Each path below is one point turned by a fixed rotation once a step. After each direction that follows a path, write how fast that rotation turns it, in deg/step (0 if it stays still).
Each turn is a multiple of 5 degrees from 10 to 175, or 0.
Each row of a path follows its step; steps can be skipped.

step 0: -94  -355  -136  140  103  229  5  -70  16  -288  -241  74  27  242  132  -61  -20  -223  -105  328  -266  -165  30  284  59  104  -115  -80  -79  -16  98  58  -19  111  -77  -122  -24  71  -47  -216  285  -107  -19  -142  -100  146  -59  123  -22  -105  335  20  71  -77  158  -190  10  -42
step 1: -100  45  -54  135  -66  -25  -58  -295  -89  -263  105  40  -214  -21  -305  -86  123  -25  257  -85  41  -128  67  -103  109  6  -143  -28  218  52  230  -264  47  -35  -3  28  -159  -180  131  78  109  130  -90  198  -314  298  -164  49  -367  85  -3  203  -33  -79  -30  185  107  123
step 2: -225  56  -36  -89  77  166  60  82  81  14  77  51  -117  -30  -41  183  -297  40  180  87  -32  37  192  61  250  211  24  -151  -55  -309  178  97  21  15  254  164  9  19  123  -192  453  -14  151  46  -13  -41  35  129  -101  -292  -123  -93  -71  -26  -127  -225  -379  43
step 3: -107  -302  11  152  177  -90  220  -86  -243  -11  82  76  -105  6  -81  -161  -81  -151  -16  159  -47  -107  152  142  78  -2  205  120  -342  -160  94  256  -16  -107  -81  179  85  28  -107  -154  -109  -88  54  191  -377  159  3  51  -167  -20  70  175  -85  64  -102  57  403  -146
step 4: 212  112  -55  103  41  160  51  -87  -125  -252  100  -205  -203  -241  -139  9  33  186  -55  42  175  151  59  77  11  -151  -82  -7  -211  -16  61  -36  -106  115  72  -47  222  -61  82  16  420  -148  -27  261  131  368  73  -36  -72  264  -121  88  -123  52  -192  70  -183  276
step 5: -71  -105  57  224  285  251  -21  123  -36  -45  46  -76  -92  110  72  28  -304  -183  229  71  29  -117  165  317  173  11  50  -24  -59  -212  -171  99  -32  -183  -179  -18  -79  232  135  218  84  -121  64  137  92  -347  -180  120  -80  119  303  207  63  67  22  -46  -175  -8
step 6: -146  -268  217  -42  40  226  82  -205  -108  -228  25  -1  340  60  -146  158  -51  115  -53  32  -62  -55  -82  261  39  90  -19  41  62  -32  -11  17  117  181  -77  -32  139  10  154  103  -28  0  -359  107  -79  359  17  201  -118  -102  64  87  -63  -157  -215  216  313  220
step 7: 209  159  48  38  22  -81  -131  53  -204  -173  207  44  41  82  -143  36  -1  66  28  31  59  -4  257  43  8  -42  -234  99  107  -221  204  108  94  -105  185  -30  -193  -14  319  10  277  -180  -112  -87  -145  168  -242  -246  84  -121  262  171  -90  126  -45  -221  -311  124
step 8: -279  -317  -134  316  101  -153  99  63  -77  -97  -112  210  -107  131  -109  59  -131  -24  133  119  93  56  100  29  277  177  -261  -38  -347  -24  -147  52  -220  101  18  109  -129  102  239  9  -139  -152  -128  -35  -148  26  -51  266  -147  -48  4  -147  48  -315  25  -121  -13  47
step 9: -216  -151  87  289  -45  -1  38  -135  -63  -324  37  -104  -77  -207  -23  -62  0  154  96  57  67  -297  178  -28  242  -110  19  -153  74  169  484  200  303  124  28  -18  248  -8  -103  -88  111  -10  -178  187  -97  211  -7  -86  188  -54  9  8  -107  93  66  -28  36  141
step 10: -34  144  -196  390  100  176  22  113  49  19  -49  -17  -69  200  -7  -148  187  -322  -14  -67  -117  198  183  152  201  -103  47  -31  88  -159  -131  2  23  -167  152  -25  -169  197  97  -301  457  -124  -55  221  -67  148  -62  -19  -277  13  56  -51  -27  -94  -73  -45  -91  25
step 11: -138  -511  -105  -117  241  103  101  -135  -69  -247  -22  -24  -135  -140  8  89  -171  -44  164  53  -241  12  -13  5  25  134  109  42  -111  272  141  -28  -152  -41  -29  92  17  -77  220  163  347  -4  7  204  -220  -105  -199  164  -50  -116  -55  233  -60  -148  27  206  83  -80
42  3  -23  -20  20  -11  11  -57  -34  -60  22  44  -23  -33  3  -81  -52  -6  35  -8  22  -64  4  15  -8  47  41  24  34  74  36  93  32  14  25  -73  -55  19  15  74  14  -18  81  2  -3  -64  -9  -60  38  -52  27  -10  -13  70  12  17  21  -15 : 170
-25  8  -1  81  16  -19  54  57  36  -17  43  -80  3  -79  -4  58  -13  -54  -57  -47  -48  20  22  92  -8  -72  6  -34  3  18  22  53  -52  -2  40  -7  -29  -55  7  42  24  -5  14  -17  7  -38  44  -33  -11  31  -77  -2  -17  7  -8  12  63  -53 : 55
-55  32  -34  -92  20  36  -32  13  48  -45  19  74  80  0  30  -14  34  -20  59  -30  4  27  37  37  15  -38  -14  53  -19  -20  14  -26  30  42  61  -39  41  -40  71  16  -25  43  0  -63  -57  -15  25  14  -42  -3  -15  96  -5  -2  5  19  -25  -66 : 70
42  -28  -15  -44  -69  32  22  69  40  18  26  62  -24  24  -37  -61  -10  -61  52  26  -15  19  3  18  -37  -25  60  -46  12  -60  10  22  -32  10  33  41  32  23  92  -2  32  -50  -30  -1  41  -74  -13  -5  -11  46  23  -68  52  -15  31  -87  29  8 : 135
22  -4  11  -58  0  -3  -43  33  42  -50  -38  25  36  0  -97  32  80  -35  32  -33  8  29  5  -14  2  54  -41  -21  -6  1  0  53  -45  -60  9  -28  -20  24  -72  6  24  -23  -15  34  -16  78  14  -105  -51  84  10  -18  17  76  12  29  -10  -6 : 120
-43  11  -42  -5  -17  33  73  -7  13  -44  32  23  -31  -31  16  -8  26  86  -34  -59  -27  1  -20  13  -5  109  77  42  -6  34  -65  -1  -3  31  3  -15  -45  32  78  -1  -28  7  -15  -7  42  91  32  15  -49  45  -62  -54  48  -28  -33  -6  -17  10 : 160
